In the data rows, the value 128 means zero.
Here are some numbered points:
[ 87 133 123 143 147 165 113  88 140 109  97  70 200  98 135 162  99  91 126 157 180 101 149  52 172 123 153 188 117 128  63 133  93 122  83  94 124 160 106 136 115 145 157 137 171 168 188 117 157 132  97 121 107 148  76 156 128 135  49 123 117 103 155 113] 0
[159 140 122 126 111 100 133 145 147 123 148 161 110 150 144 136 133 146 143 113 104 143 120 129  96 124 121  99 142 134 132 111 132 114 125 143 110 127 125 122 131 122 107 130 130 102 113 163 138 133 158 139 118 103 130 129 122 143 156 127 150 125 120 150] 1
[122  81 129 138 141 146 100 170 110 128  77 134 112 131  78 114 138 146 130  84 114  55 123 164 190 166 100  83 123 101 149 146 131 167 108 143 151 125 107  99 161 140 112 183  93  88  64  94  93 105  86  90 143 128 126 117 143  93 147 131 135 147  95 156] 2
[129 139 151 122 134 125 141 149 126 120 129 142 117 144 135 113 153 132 132 108 141 139 146 137 137 150 108 105 127 129 137 117 133 111 149 113 117 121 141 113 142 125 153 121 120 109 159 144 165 145 124 126 131 118 141 136 103 165 105 138 107 103 119 117] 3
[159 120 142 112 109 120 150 121  81 137 158 116 124 131 124 139 110 142 116 118 148 134 140 134 121 137 115 138 130 134 163  98 144 137 139 142 116 146 125 143 107 139 156 147 137 122 119 158 102 111 115 117 137 141 143  92 128 130 141 131 105 136 163 120] 4
[136 137 138 118 159 108 129 164 144 178 145 166  99 154 141 119 114 153 140 130  87 157 113 173 140 134 149 103 105 130 158 120 105 129 153 146 119 126 122 140 121 118 117 111 111 113 107 144 116 154 129 136 136 114 160 128 115 139 128 142 125 128  92 164] 5
[ 93 136 125 133 116 124 114 138 151 131 120 115 159 136 146 137 140 126 129 141 125 149 109 148 142 105 117 126 119 127 122 147 129 107 134 140 120 134 127 113 109 121 131 126 132 146 154 118 136 150 154 146 126 124 148 132 134  90 146 126 147 135 127 150] 6
[106 132 133 122 128 146 123 130 135 122 117 116 116 132 156 123  92 105 140 110 129 125 133 104 133 131 132 144 125 113 122 129 107 130 129 112 124 115 135 110 101 112 132 153 118 163 148 120 131 123 134 139 112 130 125 123 146 146 129 144 141 119 109 158] 7
[113  94 158 100 127 162 125 164 138 130 104 143 114 130 104 126 109 119 175  89 122  85 137 160 150 187 122 108 119 121 146 124 117 153 131 171 140 100 116 109 151 130 125 127 101 111 114 121 129 159  97 128 130 100 113 136 140 133 144 128 135 116  95 140] 8
[148 148 123 127 122 134 138 113 164 143 134 150 110 124 127 123 141 120 120 126 123 152 100 176 104 123 136 124 118 135 103 130 134 116 144 125 127 127 133 142 116 131  98 127 114 143 143 109 121 125 145 137 117 134 146 124 111 120 142 146 118 121 128 149] 9
[156 160 124 138 125 131 118 131 152 132 127 156 114 164 140 122 110 166 132 150 111 149 118 139 121 139 152 126 104 115 137 138  99 114 151 124 112 122 127 109 110 105  99 104 107 128 154 135 158 163 139 127 105 123 128 146 126 125 138 139 159 106  94 129] 10
[112 108 130 120 141 128 120 120 104 128 157 163 119 133 134 137 120 141 142 129  96 140  70 189 149 120 129 122 142 121 139 114 144 113 137 140 137 119 104 132 140 107  81 141 139 132 120 116 127 114 141 113 128 114 146 118 144  68 167 159 140 139  98 186] 11
[ 72 130 150 111  54  80 124  24  28  72 193  21 172  19 145 241 153 153  50 204 154 239 203  61  61   0 112 200 244 140  86 126 195  92  83  96 122 208 130 210 110 161 198 181 226 143 115 131  89  60 168 131 165 192 214  54 127  53  44 132 125 191 255 122] 12
[ 81 108 131 153 121 140 110  76 100 135 115  68 195  72 112 193 116  95  82 179 123 137 140  77 165  88 135 196 155 126 106 115 146 150  76 129 145 205 121 161 102 124 160 125 156 195 149  86 131 123 132 122 144 174 137  95 163  82  51 143 101 170 206 122] 13
[157 165 121 134 104 114 126 122 178 144 147 152 124 137 143 113 131 137 126 121 126 167 119 174  71 122 158  98 135 150 136 135 118 111 165 112 130 102 120 130 115 104 101  81 134 124 153 142 128 136 154 139 114 117 144 132 114 131 147 149 145  99 116 163] 14
[159 172 107 129 140 124 115 129 190 127 132 173 100 142 140  76 134 136 127 143  96 137 110 167 102 139 113  67 139 144 129 143 129 113 182 102 108 118 139 135 140 127  88  95 115 137 125 153  92 137 162 136  95  94 142 133 118 132 186 125 129 103  82 146] 15
Which point above is nearest to each new point, looking only along the 4 directions in which the numbered points spread most? Its number follows each.
[125 121 145 148 150 128 125 160 117 123 138 159 104 140  94 116 127 134 162  75 148  75 107 117 131 145 103 124 125 137 152 110 128 140  86 144 145 126 149 114 135 147 120 124 130 108  98 149 153 124  88 116 142 123  78 136 106 155 104  98 108 106 120  82] -> 8
[123 101 121 152 163 171 119 153 109 159  86 117 105 152 104 114 154 135 137  98 146  52 130 119 173 195  82 128  62 104 162 145 122 197 111 138 150 117 112 121 124 159 107 138 141 121  93 123 113 113  90 109 139 136  87 148 143 152 126  96 137 134 113  82] -> 8
[164  94 119 135 161 145 106 133 174 143 105 147 116 141 130  97 120 117 124 133 113 107 112 152 137 121 145 118 114 130 112 120 108 132 116 102 139  97 125 130 135 131  96 130 109 120 150 135 123 135 118 123 115 123 118 134 124 156 173 122 131 145 101 141] -> 10
[145 154 117 121  90 114 155 133  91 125 176 135 120 115 157  79 119 172 138 115 136 121 144 104  92  90  99 126 131 132 122 125 159 124 147 142 124 112 118 130 116 128 128 137 134  64  97 160 131 130 148 128 156 105 150 116  98 134 145 129 135 124 140 100] -> 4
[113 110 119 123 120 139 113 129 128 137  82 140 124 144 103 128 144 106 137 127 115 114 125 134 166 160 129 128 140 108 144 129 135 147 123 134 133 128 130 112 151 129 121 140  97 124 138 112 116 102 125 126 151 123 108 115 169 100 111 133 132 155 120 140] -> 7
[145 146 127 104 116 118 152 161 143 115 124 123 107 145 137 102 144 126 150 117 136 116 133 125  95 124  77  98 120 149 134 100 121 107 142 141  90 110 153 135 126 129 121 146 127 100 118 163 115 140 130 148 102 112  98 128 120 156 154 113 135 137 107 105] -> 3
[112 118  93 127 140 134 102 166 148 148 146 168 115 119 124 143 105 110 135 107 112 127 126 161 113 142 122 123 138 119 109 138 143 163 127 128 120 119 131 142 146  96 116 131 124  91 124 123 111 114 127 103 144 112 111 127 104 138 132 143 117 138 100 135] -> 5
[120 142 137 116 105  67 160  97  99 132 183 105 137  96 137 155 137 163  98 172 122 186 132 122  94  68 122 137 177 142 136 134 169 130 139 152 138 146 156 157 121 131 160 131 130 113  97 117 109 113 136 117 139 158 190 107 122  95 139  99 150 161 161 114] -> 4
[107 150 116 135 146 119 130 118 134 144 123 118 124 141 154 146 111  81 113 141 127 119 110 113 137 100 154 140 111 139 115 121 102  94 112 112 100 137 103 136 111 116 107 108 144 161 158 138 162 124 126 131  96 124 101 134 127 131 128 118 123 126 129 104] -> 7
[132  57 144 129 173 144 110 139 113 134  59 162 117 116  79 118 116 144 120  72 109  61  88 166 196 183  96  79  88 117 169 137 127 201 128 173 165 109  95 111 141 128 110 190  62 107  76  95 126 115  85  96 166 115 129  96 184 129 150 120 141 147 111 140] -> 2
[116 107 154 125 131 142 166 147 133 111 110 123 127 163 125 122  95 133 121 130 115 137 134 128 137 156 156 132 119 136 128 138 111 126 148 143 150 137 136 123 124 128 115 136 114 130 135 134 156 146 111 120 155 132 134 122 160 126 136 115 141 132 111 127] -> 7
[174 142 132 135 139 115 144 159 147 125 145 145  92 164 135 120 114 148 147  96  91 143 108 161  87 159 103  90 146 129 156 123 101 142 163 140 142 121 129 118 120 119 111 128 114  82  99 128 103 133 136 132 123 116 135 135 138 118 144 127 160 127  87 153] -> 5
[141 107 111 133 162 143 113 134 150 132  96 153 131 160 109  87 123 149 136 135 120 136  91 166 148 138 141 121  96 141 139 114 104 131 118 133 135 101 106 105 107 130  83 118 114 137 136 126 146 135 128 116 124 114 130 111 136 140 148 139 161 151  86 158] -> 5
[143  82 140 149 136 134 127 128  66 122 118 125 121 111 110 127 146 118 130  89 170 116 120 119 163 136 118 127 135 112 144 143 124 182 105 140 134  97 126 104 140 133 142 154 107 100  86 117 102  79 110 109 149 155 142 112 174 134 117 144 121 150 117 120] -> 4
[141  97 140 119 136 154 130 136 137 117 132 123 126 148 120 129 108 120 117 108 131 117 115 149 140 152 152 118 123 107 141 139 125 175 131 121 121 105 148 123 129 137 106 121 110 128 107 130 112 124 122 104 136 134 112 118 122 157 142 109 115 129 127 115] -> 7
[147 177 121 119 128 120 159 170 191 155 130 155  79 134 151  87  96 152 148 110  94 125 119 176 107 180 125  36 117 161 155 132 134 144 158 149 133 122 124  93 128 124 117 128  91 106 150 136 107 117 139 148 139 116 131 150 111 155 198 130 138 106  84 152] -> 5
[153 158 105 132 137 115 130 146 146 144 114 166  98 153 136  94 119 157 132 124 139 146 106 150 134 157 129 137 131 114 146 118 123 146 132 124 110 114 121 109 117 118 110 137  95 115 127 132 120 156 151 136 150  92 136 155 133 150 141 129 140  82  91 138] -> 5
